500 stands for zero in the data rows.
Here is a table of points, one per row:
tensor([369, 663, 642, 421, 634, 306, 585, 538, 334, 513, 705, 597, 239, 401, 405, 709, 384, 308,
        402, 440, 506, 603, 620, 537, 518, 621, 536, 459, 590, 514, 669, 436, 356, 374, 473, 433,
        516, 501])
tensor([669, 357, 628, 575, 443, 478, 417, 474, 276, 226, 657, 422, 566, 445, 569, 310, 428, 667,
        503, 247, 598, 558, 462, 505, 475, 551, 473, 600, 504, 546, 236, 402, 661, 482, 507, 549,
        455, 575])
tensor([388, 511, 602, 543, 601, 430, 590, 485, 525, 535, 544, 257, 815, 401, 345, 545, 505, 416,
        635, 502, 564, 524, 493, 661, 476, 429, 305, 601, 547, 429, 551, 376, 623, 531, 768, 570,
        461, 526])
tensor([452, 370, 674, 646, 577, 811, 482, 442, 372, 567, 688, 729, 338, 579, 269, 617, 565, 448,
        428, 533, 385, 254, 464, 793, 521, 526, 437, 569, 529, 744, 585, 590, 496, 422, 430, 461,
        438, 451])
tensor([561, 487, 747, 538, 478, 478, 564, 399, 679, 334, 467, 648, 577, 584, 427, 620, 399, 385,
        693, 467, 450, 543, 618, 369, 500, 473, 647, 459, 201, 387, 369, 494, 453, 560, 541, 593,
        347, 419])
tensor([574, 423, 461, 427, 399, 492, 554, 574, 369, 411, 419, 570, 559, 371, 498, 433, 704, 581,
        629, 656, 595, 510, 613, 790, 660, 498, 611, 352, 317, 360, 480, 357, 400, 509, 533, 362,
        577, 659])
tensor([368,   0, 534, 529, 372, 539, 579, 706, 653, 473, 571, 497, 303, 439, 516, 414, 568, 548,
        519, 691, 560, 584, 540, 388, 337, 478, 543, 470, 478, 415, 579, 563, 521, 484, 604, 526,
        603, 339])
tensor([644, 573, 470, 475, 738, 568, 346, 455, 350, 576, 411, 467, 376, 392, 434, 644, 503, 636,
        549, 469, 577, 458, 459, 257, 393, 358, 465, 550, 416, 461, 395, 750, 539, 529, 764, 215,
        614, 517])
tensor([677, 626, 436, 573, 533, 504, 639, 388, 512, 428, 365, 242, 382, 390, 395, 395, 608, 347,
        297, 575, 280, 515, 550, 445, 349, 418, 535, 478, 469, 608, 646, 496, 428, 668, 515, 531,
        520, 455])
tensor([474, 506, 471, 602, 405, 527, 419, 388, 392, 412, 420, 502, 446, 464, 928, 628, 588, 500,
        527, 345, 523, 455, 489, 598, 571, 476, 617, 547, 539, 331, 525, 465, 676, 570, 526, 470,
        621, 100])
tensor([498, 548, 385, 494, 654, 501, 601, 462, 809, 639, 500, 611, 506, 501, 579, 417, 788, 360,
        463, 271, 444, 452, 631, 572, 364, 564, 431, 516, 634, 416, 244, 400, 450, 539, 441, 305,
        362, 586])
tensor([475, 724, 649, 785, 480, 561, 642, 490, 568, 508, 439, 599, 510, 792, 595, 335, 550, 718,
        498, 585, 688, 483, 365, 415, 357, 638, 492, 308, 573, 481, 542, 498, 406, 333, 667, 585,
        671, 424])
tensor([444, 487, 559, 483, 472, 321, 423, 658, 557, 706, 480, 524, 659, 450, 559, 367, 521, 756,
        432, 399, 154, 383, 671, 434, 665, 416, 558, 439, 549, 568, 461, 638, 525, 481, 654, 645,
        483, 553])
tensor([541, 527, 382, 668, 376, 442, 450, 477, 432, 643, 505, 312, 409, 479, 539, 610, 529, 363,
        722, 664, 530, 400, 457, 431, 557, 649, 565, 550, 508, 451, 260, 431, 542, 400, 462, 630,
        548, 592])
tensor([738, 667, 263, 557, 463, 567, 565, 676, 691, 403, 621, 563, 528, 432, 494, 496, 436, 570,
        507, 636, 595, 490, 430, 448, 748, 168, 527, 596, 476, 593, 540, 338, 589, 398, 443, 542,
        462, 379])
tensor([603, 561, 591, 338, 340, 536, 525, 558, 441, 607, 585, 657, 671, 321, 579, 693, 531, 324,
        320, 493, 638, 539, 508, 536, 378, 569, 411, 354, 567, 661, 664, 839, 520, 504, 313, 690,
        436, 522])
tensor([569, 382, 320, 429, 637, 469, 571, 269, 635, 544, 384, 461, 366, 464, 464, 576, 470, 745,
        470, 408, 497, 516, 568, 463, 550, 706, 300, 510, 347, 391, 722, 530, 588, 570, 346, 659,
        543, 628])
tensor([571, 534, 583, 436, 688, 291, 483, 716, 489, 364, 378, 446, 546, 680, 657, 362, 430, 526,
        644, 663, 534, 313, 548, 579, 534, 557, 495, 785, 591, 561, 462, 688, 511, 642, 331, 406,
        493, 518])
tensor([490, 433, 358, 313, 368, 446, 537, 501, 578, 483, 483, 526, 550, 528, 442, 569, 451, 478,
        420, 376, 236, 495,   0, 476, 497, 528, 402, 614, 466, 420, 473, 438, 194, 591, 535, 453,
        437, 517])
tensor([359, 529, 289, 651, 438, 460,   0, 670, 548, 436, 499, 505, 575, 580, 389, 330, 388, 442,
        519, 499, 583, 568, 512, 594, 433, 546, 341, 303, 366, 459, 557, 424, 475, 535, 455, 500,
        404, 438])
tensor([419, 634, 677, 200, 436, 630, 317, 505, 527, 629, 362, 487, 400, 498, 463, 366, 514, 520,
        641, 435, 545, 550, 548, 402, 415, 514, 639, 703, 581, 553, 569, 349, 454, 409, 444, 600,
        468, 467])
tensor([202, 630, 369, 430, 399, 583, 560, 370, 484, 251, 567, 544, 643, 522, 411, 470, 492, 490,
        616, 564, 467, 573, 546, 356, 677, 531, 618, 535, 750, 543, 462, 547, 556, 673, 486, 489,
        662, 694])
tensor([461, 468, 580, 540, 582, 566, 647, 482, 257, 691, 478, 408, 474, 570, 489, 524, 283, 488,
        398, 482, 472, 674, 496, 456, 619, 469, 555, 186, 653, 473, 654, 539, 494, 392, 230, 329,
        247, 510])
tensor([454, 465, 332, 345, 487, 496, 559, 318, 520, 618, 473, 425, 561, 719, 554, 572, 363, 385,
        167, 600, 577, 563, 563, 494, 406, 316, 497, 516, 348, 634, 357, 412, 545, 402, 532, 454,
        630, 630])
These points spread out most along one direction. For each point below, how far along it does it lie, from 0 to 99? The average is 50, and the first point in the table lies past the average. One standard deviation of the points above along it is 16.
tensor([669, 357, 628, 575, 443, 478, 417, 474, 276, 226, 657, 422, 566, 445, 569, 310, 428, 667,
        503, 247, 598, 558, 462, 505, 475, 551, 473, 600, 504, 546, 236, 402, 661, 482, 507, 549,
        455, 575]) 30
tensor([574, 423, 461, 427, 399, 492, 554, 574, 369, 411, 419, 570, 559, 371, 498, 433, 704, 581,
        629, 656, 595, 510, 613, 790, 660, 498, 611, 352, 317, 360, 480, 357, 400, 509, 533, 362,
        577, 659]) 38
tensor([569, 382, 320, 429, 637, 469, 571, 269, 635, 544, 384, 461, 366, 464, 464, 576, 470, 745,
        470, 408, 497, 516, 568, 463, 550, 706, 300, 510, 347, 391, 722, 530, 588, 570, 346, 659,
        543, 628]) 55
tensor([452, 370, 674, 646, 577, 811, 482, 442, 372, 567, 688, 729, 338, 579, 269, 617, 565, 448,
        428, 533, 385, 254, 464, 793, 521, 526, 437, 569, 529, 744, 585, 590, 496, 422, 430, 461,
        438, 451]) 80
tensor([444, 487, 559, 483, 472, 321, 423, 658, 557, 706, 480, 524, 659, 450, 559, 367, 521, 756,
        432, 399, 154, 383, 671, 434, 665, 416, 558, 439, 549, 568, 461, 638, 525, 481, 654, 645,
        483, 553]) 43
tensor([388, 511, 602, 543, 601, 430, 590, 485, 525, 535, 544, 257, 815, 401, 345, 545, 505, 416,
        635, 502, 564, 524, 493, 661, 476, 429, 305, 601, 547, 429, 551, 376, 623, 531, 768, 570,
        461, 526]) 41
tensor([202, 630, 369, 430, 399, 583, 560, 370, 484, 251, 567, 544, 643, 522, 411, 470, 492, 490,
        616, 564, 467, 573, 546, 356, 677, 531, 618, 535, 750, 543, 462, 547, 556, 673, 486, 489,
        662, 694]) 43
tensor([490, 433, 358, 313, 368, 446, 537, 501, 578, 483, 483, 526, 550, 528, 442, 569, 451, 478,
        420, 376, 236, 495,   0, 476, 497, 528, 402, 614, 466, 420, 473, 438, 194, 591, 535, 453,
        437, 517]) 51
